Look-ups in named tables: a row name and a column name give one cell, copied from the table.

Gil:
	Tad	Pemuson	Fut	Dod
Legigu	5.505	4.977	4.001	5.538
Kepiza	7.273	5.850	4.541	5.027
Naza	7.357	4.908	5.289	5.853
Zunota	6.787	6.815	2.523	6.063
Sinu	8.123	7.224	4.630	5.851
Pizuke	6.377	5.449	5.170	5.406
Fibedup	8.004	4.269	0.956	4.887
Rakoza	5.100	3.366	3.901	2.963
Zom	6.848	5.929	2.274	6.296
Nisubag	6.466	5.979	5.075	6.864
Poko	4.316	5.401	5.910	6.485

Dod of Nisubag is 6.864
Pemuson of Zunota is 6.815
Dod of Pizuke is 5.406
Pemuson of Pizuke is 5.449
Pemuson of Zom is 5.929
Fut of Pizuke is 5.170
Fut of Rakoza is 3.901
Fut of Kepiza is 4.541
Pemuson of Legigu is 4.977
Tad of Sinu is 8.123
Fut of Naza is 5.289
Dod of Rakoza is 2.963
Tad of Pizuke is 6.377
Tad of Fibedup is 8.004
Tad of Rakoza is 5.100
Fut of Zom is 2.274

Kavim =
|  | Lav | Didaze | Ratosov |
|---|---|---|---|
| Vege | 145 | 98 | 84 |
| Metazek | 129 | 112 | 74 |
| Vip | 185 | 63 | 105 |
| Mab | 126 | 149 | 160 |
| Zimub | 136 | 155 | 112 |
| Bifi | 195 | 107 | 121 |
| Bofo | 195 | 90 | 143 |
| Kebo | 126 | 155 | 136 |
| Gaba | 144 | 148 | 104 |
| Sonon | 154 | 138 | 140 |
| Kub | 119 | 121 | 96 |

Kub, Lav: 119
Vege, Ratosov: 84
Vege, Lav: 145
Kub, Didaze: 121
Vip, Ratosov: 105
Bofo, Lav: 195
Kebo, Ratosov: 136
Metazek, Lav: 129
Mab, Didaze: 149
Mab, Ratosov: 160
Sonon, Lav: 154
Mab, Lav: 126
Bifi, Lav: 195
Gaba, Ratosov: 104
Sonon, Didaze: 138
Kebo, Lav: 126
Sonon, Ratosov: 140
Gaba, Lav: 144
Metazek, Didaze: 112

Zasi
         Gil  Bul  Nologa  Tek  Kufara  Dibukim  Per
Lerumim  217  855     637  631     422      615  600
Fofo     283  842     605  845     424      615  496
Suz      218  849     634  546     440      615  638

What is the Gil of Lerumim in Zasi? 217
What is the Per of Lerumim in Zasi? 600
What is the Nologa of Lerumim in Zasi? 637
What is the Kufara of Lerumim in Zasi? 422
What is the Tek of Suz in Zasi? 546
What is the Nologa of Fofo in Zasi? 605
What is the Kufara of Fofo in Zasi? 424
What is the Gil of Fofo in Zasi? 283
What is the Dibukim of Lerumim in Zasi? 615
What is the Nologa of Suz in Zasi? 634
What is the Bul of Lerumim in Zasi? 855
What is the Bul of Suz in Zasi? 849
What is the Bul of Fofo in Zasi? 842
What is the Tek of Fofo in Zasi? 845
What is the Per of Fofo in Zasi? 496
What is the Kufara of Suz in Zasi? 440
What is the Dibukim of Fofo in Zasi? 615
What is the Per of Suz in Zasi? 638
What is the Dibukim of Suz in Zasi? 615
Row with the largest Nologa: Lerumim

Sal.csv
,Ruto,Pog,Lepizut,Napabu,Nuf,Vetuka,Folo,Zatukos
Salaza,0.3,-0.2,-0.4,-0.7,-0.4,0.0,-0.1,-0.2
Dob,-0.5,-0.1,-0.3,0.0,0.1,-0.2,-0.1,0.0
Fulu,-0.6,0.7,0.0,-0.4,0.1,-0.5,0.0,0.0
Dezodez,-0.1,-0.4,0.2,0.1,-0.2,0.1,-0.3,-0.1
Torem,0.5,0.0,0.0,0.0,0.1,0.7,0.2,-0.1
Bap,-0.4,0.0,-0.6,-0.4,-0.1,-0.3,-0.1,0.3

What is the Vetuka of Torem in Sal? 0.7
What is the Pog of Salaza in Sal? -0.2
What is the Nuf of Fulu in Sal? 0.1
What is the Nuf of Dob in Sal? 0.1
What is the Folo of Fulu in Sal? 0.0
What is the Ruto of Fulu in Sal? -0.6
What is the Vetuka of Dob in Sal? -0.2
What is the Ruto of Torem in Sal? 0.5
What is the Napabu of Torem in Sal? 0.0
What is the Nuf of Dezodez in Sal? -0.2
What is the Lepizut of Bap in Sal? -0.6
What is the Nuf of Bap in Sal? -0.1
What is the Napabu of Fulu in Sal? -0.4

Zunom
         Lut  Veloba
Zafopop  145      70
Povipur  214     111
Mudepu     8     182
Mopenid  146      88
Vig      142     107
Zutiso   237     169
Megosog  137     140
Romif    134     213
Pil      160     165
Peb      116     190
Fusu     138     212
Dus      128     216
Toseper   30     108
Lebubef  225     178

Zutiso, Veloba: 169
Dus, Veloba: 216
Mopenid, Veloba: 88
Toseper, Lut: 30
Fusu, Veloba: 212
Vig, Lut: 142
Vig, Veloba: 107
Fusu, Lut: 138
Povipur, Lut: 214
Romif, Lut: 134
Lebubef, Veloba: 178
Mudepu, Veloba: 182
Zafopop, Lut: 145
Dus, Lut: 128
Romif, Veloba: 213
Povipur, Veloba: 111
Zafopop, Veloba: 70
Mopenid, Lut: 146

Table Toza
|  | Vineg | Rasi | Tepumaf | Nadot | Zaroneb | Kololo | Geroko | Sodukil |
|---|---|---|---|---|---|---|---|---|
| Nunezan | -2.1 | -0.8 | -1.1 | -3.7 | -1.7 | -5.0 | 3.6 | -2.1 |
| Fik | 2.1 | -3.8 | -0.2 | -3.4 | -4.4 | -4.0 | -3.0 | -5.4 |
| Ruzomud | -2.4 | -6.0 | 6.0 | -3.2 | -4.5 | -0.3 | -2.6 | -0.6 |
| Kipo | 3.4 | -2.1 | 0.2 | -2.4 | -5.4 | -5.3 | -0.2 | -3.2 |
| Sologim | 0.2 | 0.5 | -0.1 | -0.7 | -4.6 | -4.4 | -0.1 | -1.7 |
| Viza | -1.4 | -1.4 | 3.3 | 2.5 | -1.9 | -0.9 | -6.1 | -2.0 |
| Bifa | -1.0 | -0.2 | 1.4 | -1.9 | -5.8 | -4.1 | 0.2 | 1.4 |
| Sotubo | -1.8 | -0.1 | 1.2 | -1.5 | -5.2 | -3.7 | -0.1 | 0.9 |
| Bofikem | 1.4 | -3.4 | -0.8 | -2.3 | -6.3 | -5.2 | -3.2 | -3.1 |
| Danabim | 1.5 | -0.8 | 0.5 | -2.8 | -7.2 | -4.5 | 1.3 | 3.7 |

Viza, Nadot => 2.5
Ruzomud, Geroko => -2.6
Kipo, Nadot => -2.4
Kipo, Vineg => 3.4
Viza, Sodukil => -2.0
Bifa, Zaroneb => -5.8
Danabim, Geroko => 1.3
Bifa, Rasi => -0.2
Sologim, Rasi => 0.5
Bofikem, Geroko => -3.2
Bofikem, Kololo => -5.2
Nunezan, Sodukil => -2.1
Which row has the largest Nadot? Viza

